Questions about the row below.
1) Report the centre entry.
2) Report the entry just right of the centre entry.
3) Report the entry just right of 155.
[101 137 120 155 121]
1) 120
2) 155
3) 121

((138, 108, 139, 128, 115, 113, 124, 107, 149, 112), (115, 140, 118, 131, 146, 153, 138, 141, 107, 136), (124, 117, 128, 109, 123, 118, 107, 127, 144, 108), (112, 134, 107, 134, 137, 126, 123, 134, 120, 132), (137, 117, 136, 134, 112, 115, 120, 109, 144, 121), (136, 126, 135, 140, 106, 120, 127, 100, 133, 133), (125, 113, 132, 114, 121, 113, 117, 128, 144, 118))
The entry just right of the smallest entry: 133
Find the entry just left of 106.
Answer: 140
Find the entry just left of 114.
Answer: 132
The entry just left of the smallest entry -> 127
Find the smallest entry.
Answer: 100

[[121 151 113 142 125 101 121 112 135]
 [117 135 109 146 110 113 110 121 124]
 [149 133 129 106 145 118 155 117 148]
 [121 127 138 140 126 107 118 126 129]
 [125 109 136 133 122 140 129 122 121]
 [123 136 125 121 122 107 137 113 118]
 [129 107 146 137 130 121 126 126 132]]
Rows and columns are numbered from 1.
The entry at row 1, column 2 -> 151
What is the entry in row 3 and column 1?
Answer: 149
The entry directly below the smallest entry -> 113
The entry in row 1 and column 3 is 113
The entry in the top-left corner: 121
What is the entry in row 2 and column 1?
Answer: 117
What is the smallest entry?
Answer: 101
What is the top entry of the column that holds the largest entry?
Answer: 121
What is the entry directly above the largest entry?
Answer: 110
What is the entry directly above the centre entry?
Answer: 145
What is the entry directly below the largest entry?
Answer: 118
The entry in the bottom-right corner: 132
What is the entry just left of 101?
Answer: 125
The entry just left of 124: 121
The bottom-left entry: 129
What is the entry directly above 130?
Answer: 122
The entry just left of 148 is 117
What is the entry just left of the largest entry?
Answer: 118
The entry at row 3, column 2: 133

B =
[[118 118 135 104 128 111 134 128 152 137 138 141 138 114 128]
 [127 123 106 114 118 101 127 132 128 121 124 126 128 105 144]
 [123 128 139 116 148 119 116 106 131 131 130 130 144 116 131]
 [122 141 133 128 131 157 119 152 119 135 139 120 137 144 128]]
Indices start at 1.
The bottom entry of the column that holds the largest entry is 157
The entry at row 3, column 1 is 123
The entry at row 3, column 2: 128
The entry at row 3, column 3: 139
Give the entry just right of the smallest entry.
A: 127
Give the entry in row 1 and column 1.
A: 118
Give the entry at row 2, column 2.
A: 123
Give the entry in row 1 and column 3.
A: 135
The bottom-right entry -> 128
Give the minimum.
A: 101
Give the entry just left of the largest entry.
A: 131
The entry in row 1 and column 2 -> 118
The top-right entry -> 128
The entry at row 2, column 1: 127
Give the entry just right of 111.
A: 134
Give the entry just right of 126.
A: 128
Give the entry directly above 132.
A: 128
The top entry of the column that holds the largest entry is 111
Give the entry in the bottom-left corner.
A: 122

data =
[[135 125 121 103 141 138 127 117 122]
 [123 130 121 140 139 130 114 124 122]
 [141 133 126 140 144 123 143 106 133]
 [105 116 135 131 136 124 112 126 114]
 [114 142 119 146 129 136 137 125 127]
 [113 143 131 111 135 132 138 153 126]
 [136 124 128 148 126 147 122 122 125]
 [140 140 142 111 109 120 130 122 135]
 [129 130 146 149 140 128 126 145 132]
 [139 112 103 129 140 109 136 119 135]
 [148 113 129 133 139 143 119 142 150]
 [129 147 127 130 114 103 137 146 121]]
Indices start at 1.
The maximum: 153
Give the entry in row 1 and column 2.
A: 125
Give the entry at row 1, column 3.
A: 121
The top-left entry -> 135
Give the entry at row 2, column 3.
A: 121
Give the entry just right of 144.
A: 123
The bottom entry of the column that holds the largest entry is 146
The entry in row 2 and column 1: 123
The entry directly below the largest entry: 122
Give the entry at row 3, column 1.
A: 141
The entry directly above the largest entry -> 125
The entry just left of the largest entry: 138
Give the entry in the bottom-left corner.
A: 129
Give the bottom-right entry.
A: 121
Give the entry in the top-right corner.
A: 122
The entry just right of the largest entry: 126

[[127 137 116 135 117 129 123 130 128 117 124 139 129]
 [119 127 137 113 125 113 124 131 123 125 133 124 134]
 [133 136 115 136 122 136 126 129 130 122 123 138 126]
 [136 122 130 136 139 139 135 125 132 139 126 124 122]
 [118 128 135 134 122 114 124 131 124 122 132 126 135]
 [130 119 139 151 140 129 134 125 129 140 130 118 126]
 [138 127 122 126 133 142 133 125 134 133 123 129 121]
 [138 128 122 143 134 141 133 126 134 134 123 130 121]
 [138 130 120 138 131 142 131 126 133 131 123 132 121]
 [124 120 142 138 134 120 130 127 126 134 133 118 131]
 [133 120 135 128 140 134 134 125 131 140 128 120 124]]
The 1st entry in reading order -> 127
The largest entry in the first row? 139
The entry directly above 114 is 139
The 4th entry in reading order? 135
The bottom-left entry is 133
The entry in the top-right corner: 129
The entry just right of the centre entry? 125
The entry just right of the largest entry -> 140
The last entry, reading row by row? 124
The entry just left of the centre entry? 129
The third entry on the main diagonal? 115
The first entry in the row that holds the largest entry: 130
The largest entry in the last column? 135
The third entry in reading order is 116
The entry just left of the largest entry? 139
The smallest entry in the first column: 118
The entry just left of 116? 137
The fifth entry from the end, reading row by row? 131
The entry directly below the largest entry -> 126
